Which row each row swaps with, under one turn or mirror:
kup: [-0.79  3.35  0.14 -0.58  1.72  0.94  3.21  3.28  3.20 -0.26 -0.45  2.22
 -0.03 -0.12  0.16 -0.04 -0.52]
Zol: [ 0.51  4.75  1.06  1.15  2.06 -0.05 -0.83  1.43 -0.37  0.64  2.04  3.38
 -4.12  1.04 -1.07  0.80 -1.04]
pogi: [-0.69  0.49 -1.19 -2.13  3.68  2.02  3.48  0.68  2.80  0.56  1.47 -1.33
 -3.43 -0.60  1.46 -0.24 -1.77]
tupor: [ 0.94 -3.01  0.39  2.50  0.95  0.37 -1.28  0.00  0.53  0.18 -0.31 -0.70
 -0.80 -2.73 -2.64  4.43 -3.84]
nota: [ 1.29  0.14 -0.02 -0.99  1.05  1.94  3.69 -0.41  4.68 -0.40  0.69  0.17
  0.24 -0.97 -4.54 -0.84 -1.40]
Seb: [ 2.72 -0.35 -0.17  1.05  1.57 -2.51 -0.27  2.32  0.24  1.34 -0.04  2.33
  2.78 -2.55 -2.40 -0.03 -3.88]
Pize: [ 1.48  1.47  1.44 -0.55  1.22  3.92  1.36 -3.29 -0.61 -1.51  3.80  0.91
 -1.25  0.91  0.44 -0.43 -1.53]
mizi: [ 0.81 -1.07 -3.64 -0.06  1.41  1.74 -3.20  0.53  0.62 -3.03  0.64 -0.06
 -1.09 -4.35  0.06 -0.29 -2.90]
gomus: [-0.46 -3.09  0.50  0.02  2.74  1.65 -0.01  4.76  4.22 -0.33  1.02 -1.79
 -1.82 -0.88 -1.53 -1.36 -0.64]
sen: [ 2.61 -1.17  1.99  0.48  0.94  0.73  4.05  1.71 -1.61  2.42  0.51 -0.05
  2.45  0.77 -2.46 -1.84 -0.98]
lup: [-0.86  2.96 -0.96 -3.07  0.15 -1.42 -0.98  2.48 -1.66 -1.17  1.96  1.98
 -0.05 -1.10  1.64  0.59 -1.13]
pasib: [-0.01 -1.99  0.40 -0.39  1.44 -3.62  0.40 -1.88 -1.78  0.73 -0.12  2.52
 -3.59  1.57  1.14 -0.27 -1.38]
Fupe: [ 0.39 -0.41  0.59 -0.83  1.92  0.36 -0.05  0.96  0.10 -0.09 -1.98  0.36
 -1.22  3.10 -0.28 -0.83  4.77]
boso: [ 0.71  1.58 -1.65  0.62 -0.46  2.71 -1.86 -2.48  2.20  0.06 -1.09 -1.85
  0.57 -2.03 -2.87  0.38 -4.94]
Meviv: [-0.41 -1.89  1.77  0.02  5.34  2.52  1.66 -0.06  3.39 -0.16  1.33 -1.06
 -1.41  0.07 -3.65 -2.21 -1.34]
vepu: [ 1.44  0.99 -0.66 -1.89  2.75 -1.37 -1.71 -0.37  2.05 -1.88 -0.47 -0.47
  1.15 -5.08  0.40  1.44 -3.04]
roped: [ 1.54  3.12  0.56  0.91  2.03  5.25 -0.93  0.10  3.14  0.14  1.05  2.66
 -1.67 -1.77 -0.80  0.23 -0.97]
Tep: [ 2.78 -1.65  0.69 -0.42  3.60 -1.83 -0.35  4.55 -1.81  0.58 -2.49 -0.32
 -1.93 -0.34  0.89 -0.85 -0.42]
Ridur: [-0.81  0.25  1.11 -1.28  1.54  1.96 -1.18 -0.92  0.58 -1.05  0.59 -0.30
 -5.96 -1.93 -2.85 -0.58  2.25]
Bufu: [ 3.02  5.14  2.46  0.92  0.23  1.03  2.44 -0.59  0.92  0.09  1.24  0.63
 -1.31  0.70 -0.55 -1.15 -2.52]
gakel: [ 0.00  0.30  0.70  0.79  0.51  2.21  0.54  3.64 -1.52  0.48  2.49  3.74
 -3.06 -0.02 -3.71  2.06 -0.67]
Fab: [ 3.22 -2.01 -0.80 -1.50  3.79 -0.61 -3.63  2.02  3.41  1.33 -1.29 -0.80
  0.79  0.27 -1.89 -0.58 -3.44]
nepo: [ 2.99  0.08  0.01 -1.12 -0.24 -2.95 -1.13  2.32  1.85  0.26  1.75 -1.93
  1.64  1.59  0.06  2.30 -3.28]
Pepu: [ 1.54  1.53  0.31 -0.62  0.12  2.59 -5.57 -1.67 -3.38 -0.16 -0.31  1.92
 -0.40 -0.06 -1.36  0.41 -0.58]
Danab: [ 0.28 -3.05 -0.05  0.18  1.89  1.07 -3.08 -0.70 -5.66  0.65 -0.05  0.34
  0.66 -0.24 -1.39 -0.74 -1.46]
Lafel: [ 0.31  2.76 -0.09  0.17 -0.84  4.18 -0.02 -1.74  0.91  1.79  0.10  0.90
 -1.17  2.16  1.59 -3.50 -1.48]
dib: [ 1.06  0.25 -0.56  0.67  0.81  0.60 -3.76 -0.52 -4.51  0.29 -1.03  2.09
  0.71 -0.04 -4.09  1.65 -0.23]
Peti: [-1.74  0.33  0.82  1.77 -1.85  2.61  1.06 -0.45 -0.58  1.48 -0.28 -0.82
 -1.51  2.65 -2.18  0.49  2.36]
biku: [-0.30 -1.30  0.11 -0.60  0.79 -0.61 -4.42 -0.18  0.11  3.75  1.78 -1.29
  2.19  1.60  0.19 -0.22 -3.14]
kan: [ 1.08 -1.50  1.94 -1.42  1.31  2.22 -1.75  0.34  1.11  1.16 -0.95 -1.43
 -0.11  4.38 -1.63 -1.43  2.89]
kek: [-1.39  3.65 -0.10 -2.06 -0.11 -0.73  2.09 -1.30  0.73 -0.23  1.48  1.00
  0.56 -0.59 -3.71 -2.43 -3.10]
Tisun: [ 4.35 -2.14 -0.67  2.33  1.39 -0.68 -0.36  4.00 -0.16  1.56 -1.34 -1.31
  0.30  2.29 -0.36  0.86 -1.60]
tun: [-2.35 -0.54 -0.35 -1.37  0.88  2.65 -0.39  1.21 -1.07 -0.26  1.04  0.24
 -2.58  2.35 -0.70 -2.45  3.59]
fek: [ 0.09 -1.20  0.20 -0.58  0.72 -3.43 -3.72 -1.90 -3.53  0.42 -1.96  0.32
 -0.96  0.95  0.37 -0.23 -1.38]
pidu: [ 2.13 -0.72 -1.73 -2.37  1.37 -0.96 -2.46  0.79 -0.34  0.11  2.22 -5.21
  0.92  0.86 -0.99 -1.52 -1.78]
rozib: [-1.41  0.62 -1.24  2.48 -1.21  1.16  1.09  1.77 -2.05  2.57 -0.41 -2.96
 -1.74 -0.01 -2.26  1.49  0.07]
bada: [ 2.03 -5.18  0.05 -1.10  1.79  1.40 -1.71 -0.38 -1.57 -0.81 -2.27 -1.83
 -1.74 -0.94 -2.76  2.06 -1.86]
rola: [ 0.54 -0.61  1.46 -1.01  2.14 -0.59 -0.79 -3.02  6.13 -0.02  0.63 -0.60
 -0.76 -0.14  0.72 -0.89 -0.80]
Kadel: [ 0.55 -3.31  0.22  0.90  0.89  3.23 -2.63 -2.83 -2.05 -0.93  1.97  2.55
  0.41 -1.23 -2.01 -1.92  0.07]
Gisiz: [ 0.91 -0.58  0.28  0.75  3.19  2.63 -1.72  0.82 -0.69 -1.63  0.44  2.73
 -2.75 -3.86 -1.22 -1.14 -5.11]
taso: [ 0.10  1.08 -0.05 -0.57  1.55 -0.68  0.93  0.04  3.58 -1.09 -1.87 -0.29
 -5.91 -0.49 -1.39 -1.85 -0.53]
Kob: [ 2.55 -2.24 -2.51  0.18  1.61 -0.35 -0.25 -0.26 -0.28  1.81  3.27 -0.46
 -0.94 -3.91 -1.99 -0.21 -4.90]
nifi: [-2.61 -0.56 -0.63 -2.78  3.27  2.44 -2.57  0.76 -0.16 -0.99 -1.40 -2.91
 -0.52  1.22 -1.09 -2.56  1.19]
bof: [ 0.77 -1.50  0.39 -0.26 -0.16 -1.15  1.66 -0.10  1.10 -0.70  0.54 -1.76
  3.89 -2.01  2.31  0.55 -0.94]

Swapped with roped: Fab
Swapped with Kob: pogi
Swapped with kup: Seb
Swapped with gakel: Tep
Swapped with Zol: Tisun
Swapped with Pepu: kan
Swapped with bada: Ridur
Swapped with bof: kek
Swapped with mizi: Meviv

